Each named move below is a turn or a mirror, shown by a few rows before and after it. Which moves, in which order, take the first row of each later pair to the second? The first pair is answered.
move Sel:
[ 1 -3 -6 -4  3  3  2  1 -4  3  3] -> [ 1  4 -2 -3 -1  0 -4  3 -4  5 -1]
[-9  4  8 -2 -5 -9 -1  0  0 -3 -6] -> [-9 -8  3 -3  1 -3  5  1  1 -8 -2]
[-6  2  3 -4 -2 -4 -5  1  1  4 -3] -> [-7 -7 -3 -4  4  0  1 -1  1 -1 -1]
[  8   2  -1   1   7  22 -12  -3   7  -8   6] -> [ 10   6   1   1   4  22 -16  -2   7  -5   5]
move vubok:
[  0   6   4   4  -4  -2 -10  -5  -2   3  -1] -> [  0   4   4   4  -4  -4 -10  -9   1   0  -2]
[ 4 -3 -9  0  4  4  0 -7 -2  3  1] -> [ 6  5 -1  0  5 10 -1  3 -5  5 -1]
[ 1 -5 11  4 -5  7 -9  6  3  0 -4] -> [ -2 -11   6   2  -4   5  -9  -4   7  -3  -5]
[-23  -9  11   8 -12 -20  -8  -7   5   2  -5] -> [-17   5  23   8 -11 -12  -6  12  -2   4  -7]
move gir:
[-18  -1  19 -15   0   4   7  11 -10  -5  -8] -> [ -4  14  11 -10 -11  -1 -18  -8 -11   5 -11]
[ 9  2  6  0  2 -2 -5  1  3 -2 -2] -> [ 4  0  6 -3  5 -3  1  5  1 -5 -3]
[-7 -3 -1  0 -2  0 -2 -2  5  1  2] -> [ 1  2 -4 -1 -1  5 -3 -3  1  4  1]
[-1  7 -3  6  1 20  5 19 -2 -1  4] -> [-22   1   3   9 -15  -7  -5   5   5  -1  -2]

(2 to 3 moves a pair)
[-14 -19  -2   0   2  -5  12  -3   5 -11  -3] -> [  2 -17 -12   0   9   8  12  -7   2  -9   3] | gir, Sel, gir
[-16  -8  -5  -1  -6  -5  13  -6   9  -2  -2] -> [ -9  -1 -10   4 -13  -8  -1 -18  10   3  -4] | gir, gir, gir
[ -7 -12   8   3   6   4   9  11   1  -4   1] -> [14  3 -1  5  2 12 -7 -4 -2  6  3] | Sel, vubok, gir
[-19   7  20   1  -4 -13  -2  10   3  -6 -10] -> [-22 -13   8   1  -2 -14   5  -3   8 -11  -8] | vubok, Sel
[-18 -15 -14   2   3 -14  12  -2 -13 -13   0] -> [  2  24  -1   6  -9 -12 -11   2 -22   3  -5] | gir, gir, Sel
[ 26  -8 -17   0  20  26   3  -7   9 -11   3] -> [-13 -27   4  -5  15   4  24  11  14 -23  -5] | Sel, gir, vubok
[  7  23   2   2  -9  -1 -18   6   2  12   0] -> [ -1 -16 -23   2   3  -1  -2 -15  12   0   7] | vubok, Sel
[-11  -8   7  -5  -2  -3   5   7   3  -6 -23] -> [ -3 -17  -5  -6   7   9   7   0   2  -9 -19] | gir, gir, vubok
[ 24   6 -14  -2  15  16   7 -18  -5  -5  11] -> [  6  -7  -5  -5  20  16  24  -6  -3 -17  13] | gir, gir, gir
[ 12   7  -3   9  -4  -6 -15 -16   6   2  -3] -> [-13  -6  12   2  -2 -11   5   5   6  -9  -4] | Sel, vubok, gir
[ 17  -5 -11  -3   9  22  -2 -12   3  -2   7] -> [ 21  15  -1   0   3  18 -12  -4  -1   3   5] | vubok, Sel
[21 14  4  4  2  4 -4  6 -6  5 -8] -> [12  7  8  1  7  7 12 15 -8 -4 -6] | gir, gir, gir
[-20 -20   0  -4   1 -10  14  -1   7  -3  -2] -> [ 10 -12 -21   1   7   7   1 -16   3   8   5] | gir, Sel
[-9 10 15  1 -2  3  7 15 -3  1 -8] -> [-14 -13  -1   2   3  -3  13  -3   3  -7  -3] | Sel, vubok
[-22   1 -11   9 -26 -18 -23   0  -1   3  -2] -> [  1  18  -2   4  -8  16  -7  33 -15   3   4] | vubok, gir
[-6 -7 11 -3  9  7  3 25  1 -8 -9] -> [-13 -23  -6   1   0 -11  -7  -3   9  -8 -11] | Sel, vubok
[-11   8   9  -3  -4 -13  -4   6  -4  -1  -3] -> [14 14 -4 -3  2  7 -8 -1 -7  5  2] | vubok, gir
[-16   4  -8  15  -7 -11  -6 -19   3  -6   5] -> [-22  12   6  13 -10 -12  -2  -7   0  -6   3] | gir, gir, Sel
[  3  13  13  -1  -8  -5 -14   6  -7   5  -5] -> [-14 -18   3  -3   1 -10   3   0   2  -6  -3] | vubok, gir, gir
[-15 -18  -5   3 -10 -27  -7 -21   9   0  -6] -> [ -9   0   1   7 -18 -28 -20 -18   6   6  -9] | vubok, Sel, gir
[ 6 -4  4 -5 16 23  4 14 -1 -8  2] -> [ 18   8  -3   1   6  18 -18  -1  -2   1   0] | gir, gir
[ -9  10  14   9 -13  -4 -19  -2   3  12  -8] -> [-6 -6 10  2  9 21 12 19 -4 -1  2] | Sel, vubok
